One turn or mirror swaps these rows in pairs. Which row does each one swap with?
The rows were stretched afterwards, more along some directions than others.
Z_550: [ -4  -9  -3  -8  17  -8  27   4  -6  17  12 -24  -9  14  18   5  -3   2
   3  12 -10 -15  12]
Z_455: [-22 -22   6   0  10  10   4   3  10  -9  12  19  -3  28  -3 -26  -7  14
  -1 -15  -7  -4  -2]
Z_12: [ -2 -12 -12  16  -3   2  -1   8  -3  18   6 -10  -5   9  31  12   6  22
   4  20  22   5   6]
Z_528: [-15 -35   7  24  18 -10 -17 -13   8  22  -4 -21  -3  39  -6 -11  -7   6
  41  10  23 -21  -7]
Z_973: [  8  -9 -14  -3 -14 -12  -7  -2  -3  -8   6 -13   7  16   6   4  14 -15
  -6   4  -9  12  -8]
Z_428: [-13 -23  10  21   3  -6 -26 -10  17  -7  -5   2  11  21  -2 -22   4  16
  14 -11  -4  -3  -9]
Z_53: [-21 -24 -18  15  26  -9 -13   2  18   7  -7   2  11  51  29 -11  -4 -22
  -3  -3   7 -20 -15]
Z_593: [  7 -24 -11   6   8   4 -13 -20   3  19  -7 -37   3  29  25  25 -18  16
  12  28 -20  -5  -3]
Z_539: [-20 -24  12  15  11 -25  -3  -2  10  12   5 -39 -13  16  16 -27  -4  16
  38 -33  -3 -14  29]
Z_556: [-51 -41  16  22   6 -12 -20   2  11  16 -17 -24   9  31   5  -8  -2  41
  37   8  29 -19   4]
Z_629: [ -7 -20  -3   2  30  -5  14   1  -1  -5  11  15 -17  28   9  -6 -33  -6
  10  13 -23   7   5]
Z_582: [-29 -23   8  18  19 -19 -33 -12   9  31 -19 -16   3  42  18  -4 -15  -1
  28  22  12  -7   2]
Z_688: [  3 -35 -33  50  19 -13 -14  -4   9  10  -7 -11  -3  49  34  19 -11   1
  -6  31  14 -14 -25]
Z_166: [  5 -18   5   9  28  -1   1 -25   9  21   4 -38   3  31   2  -1 -20   5
  17  15 -13 -14 -13]
Z_40: [-20 -31 -17  25   6  -8 -42 -10  20 -12  -8   1  19  32   4 -11  -6  11
  10  -9  12   4  -5]
Z_95: [-24 -34  19 -12  17 -15 -17   1   4   6 -18   2   9  24   4   0   7 -21
  27   2   0  -9  -7]
Z_702: [ -9  -3 -12  16 -24  12 -27 -13  19   9  -4 -19  16  34  15 -11  10  31
  -7  -2  13 -16 -13]
Z_598: [-14 -30  -6  -1  25 -27   5  12   0   9  -5 -10  -9   8  16   1   3  -4
  26   4  -7   8  18]
Z_469: [-16 -26  -1   9  14  -5  12   4  -4   1  14 -14 -12  15  22  -5 -12  34
  11  15   2   5  15]
Z_29: [-22 -23  11   8   0 -17   0 -13   6  -2  12 -37  -1  19   2 -28  -6  34
  20 -23   8  -9  25]
Z_940: [-27 -24  -5   5   3 -10 -24  -5   0   5   2   8  -8  40  19  -3   4  13
  34  13  -9   5  15]
Z_866: [ -2  -3 -32   3   7  -9  -5  -3  -9 -16  11   6  -3   9  23   3  -6 -13
   2  14 -16  10  -2]
Z_306: [ -3   1 -18   4   5  -3 -21  -3   3  -7   1  14  -3  13  14   8   9   4
 -13  21  16  -6  -9]
Z_75: [-23  -6  18  -9  14  -1 -13   1  14  25 -10   2  16  26   0 -13  -5  -8
  21   7   2  -1 -14]
Z_85: [-35 -32  17  25   5 -15 -31  -9   0  27  -5   8  -1  37  -5 -11   4  10
  38  -3  30  -3   3]
Z_408: [-41 -21  33   9  -2 -13 -15 -16   0  26   2   4  -7  33  16  -7   9  44
  20   7  22  -2  -8]
Z_731: [ -8 -14   1  12  22   1  -7 -21   4  29  10 -18 -14  32  22   0 -11  16
  34  10 -18 -25   4]
Z_814: [-15  -6 -19   6 -23  -3 -26  -8   8   2  -4 -33  16  18  14   1  16  35
   9  -1  12  -1  -4]
Z_740: [-22  -7   5  -1   8  13 -19   1  19  13  -5  10  13  38  -1 -22 -10 -13
   9 -25  -2  -3  -7]
Z_591: [-14 -17 -15  26  12  -8 -24 -10   7  28  -8   1   6  36  42  -3  -5  -6
   7  18  12 -11 -22]
Z_934: [ -1 -27 -13  43  -4  -7   2  -4   5  -3  -4 -11  10  17   1  10  -1   8
  -4  -2  10   4 -15]
Z_64: [-21 -25 -16  45  16 -16 -23 -14  17  11  -7 -14   2  54  17 -26 -27   3
  14 -19  -1  -9  -5]
Z_119: [ -6 -14 -12  14  -4   7   5  -2  -1   9   8 -40  -4  25  19 -13 -11  41
   8   4   9  -7  16]
Z_148: [ -3 -11 -26  48  -1   2 -16  -8  15  -2   8 -24  12  26  14 -14 -13  25
  -5  -8  13  -1 -12]
Z_123: [-23  -4  20  11 -10   3 -17 -13  21  19  -8 -23  10  37   5 -22   2  42
 -11 -16  23 -13   1]
Z_660: [-13  -6  -3   8   6   9 -16 -10  20  -2  10  -7  16  28   5 -35  -2  29
  -6 -19   8  -3  -2]
Z_239: [  1 -29   3   9 -15   8 -15 -14  13   8  -7 -36  14  46  14  -8 -15  15
   4  -4 -20  -6  -3]
Z_549: [  2 -12 -25  14  27  14  -6  -1  14  10  -8 -24   1  30  40   1 -16  22
   6  24 -19 -12  -3]
Z_427: [ 12 -26  -5   3  -1   2   5  10  -1  10  -2 -19 -10   8   4   7 -11  16
  12  24 -11  -7  13]
Z_792: [  3 -16   8  11   5  16  -3 -17  18  19  -1 -35  13  29  -1  -3  -9   8
  12  13  11 -20 -21]
Z_389: [  8   0  -2  15  -6  19  -1  -3  16   8   0 -41  10   8   7   7   7  11
   6   3  10 -13 -26]
Z_852: [-10 -24  12  -4  12  -7  19   6 -10  14   7 -13 -18  20  31   9  -3  30
  10  27  -5  -7  13]
Z_39: [-39 -34  16  -5   4 -30  -4   2 -16  -1   7  -9 -13  23   8 -19   0  14
  23 -15  -3 -13  29]
Z_240: [ -7 -27  -3  32  15 -18 -38 -12  15   8 -14 -11   6  24   4  -6   9  11
  28  13  10  -4 -17]
Z_683: [-11 -41 -13  23   8 -21  -9 -13   9 -27   1 -24   4  40   2  -6 -14   6
   1 -18  -7 -17  -4]
Z_941: [  6 -22 -16  18   3  18   0  12   4   4  -7 -13  17  33   8   1 -21 -17
 -20  20   3 -11 -27]
Z_201: [-27 -35  24  11  24  -1 -12  -8   7  29  -2   0  -3  32   9   0  -4  13
  40  30  16  -9 -12]
Z_450: [-29 -22  16  -4   4  -2   4  -9  -3  19   2   4 -10  23  16  -2   7  22
  34  -8 -18  -8  24]
Z_749: [-32 -41  20  20  25 -17 -14   6  10   7  -8  14   3  37  -2 -10  -3  -2
  32  15  23  -5 -11]
Z_204: [-11 -13  21  -3  18 -17  -9 -18  10   1  -2 -10  -8  27 -27  -8  -9  -5
  21  -5  -5 -12   5]
Z_519: [-23 -14  14  -2 -10 -15  -2  -4  -7   4   2  -3 -13  24   7  -3  14  27
  33   1   8  19  17]
Z_310: [-13 -33   2  27  28 -20  -2  -5   8  22  -9   5 -17  48  21   4  -4  -1
  25  13  21 -14 -10]
Z_804: [ -2 -28 -20  26  14 -24 -10 -15  10  -1  -3 -33  -4  36   4  -7 -24  -6
  17  -2 -13 -18   6]
Z_316: [-34 -32  10  15  28 -19 -14  -3   0  23  -4   0  -7  23   8  11   1  -4
  54  21  23  -7   4]
Z_314: [-25 -14   7  13   1  -4 -18   7  18  10  -2  12  22  24  -9 -22  18  -8
   6  -7  35  -5 -17]
Z_773: [-14 -10  -1  -3   2  14 -15  10  15  16 -15   5  20  12  10   9  26   3
  11  20  20   8 -26]
Z_257: [ -4  -2  -6  -4  12 -19   8   8   1  -3   9   0  -5   5  12  -9   1   9
 -14  -7   1  -5   1]
Z_288: [ 12 -27 -35  23  22  -9 -20  -1  21  12 -13 -20   6  39  14  -4 -23 -24
  13   8  -7 -15  -9]
Z_726: [ -3  -8  -1   5  -7 -23   7  -8 -11   0  12 -30 -11   8   3   4  -1  14
  -5 -23  -6   2   7]
Z_577: [ -9 -10  12 -15  15  12   5  -4  11  14   4   5   1  36 -11 -12 -17  -1
  14   4 -27  -8  -1]
Z_220: [ -3 -12 -19  10  11   8  15   2 -13   8  11 -15 -13  22  20  13 -19  19
   0  13  -4  -2  14]
Z_363: [-24 -20   6  24  -4 -20  -3  -6  10   5   6 -15   4  32   0 -21  -1  40
 -12 -22  16  -9  -2]
Z_459: [-21 -31  24   7   2  -6  13 -12  -5  20   6 -35  -8  29   5  -6 -16  31
  16   3 -16  -1   3]
Z_648: [  7   7 -15   2 -12   7  -5 -19  -4   1  13  -8 -12  21  15   4   4  23
  -2   1 -19  -5  -7]
Z_759: [  2 -22 -11   0  -4  -8   3  13  -2 -15  -9 -24  13   9  17   1  -5  -2
 -17  -2  -6  11   0]
Z_678: [  0 -21  -4  18  23   3  11 -12   8   8  -3 -36  -2  27  31   4 -23  24
   3  14 -30 -20  -4]

Z_582 pairs with Z_306
Z_459 pairs with Z_455
Z_119 pairs with Z_528
Z_53 pairs with Z_973
Z_40 pairs with Z_593
Z_683 pairs with Z_239
Z_688 pairs with Z_940
Z_12 pairs with Z_316
Z_678 pairs with Z_428

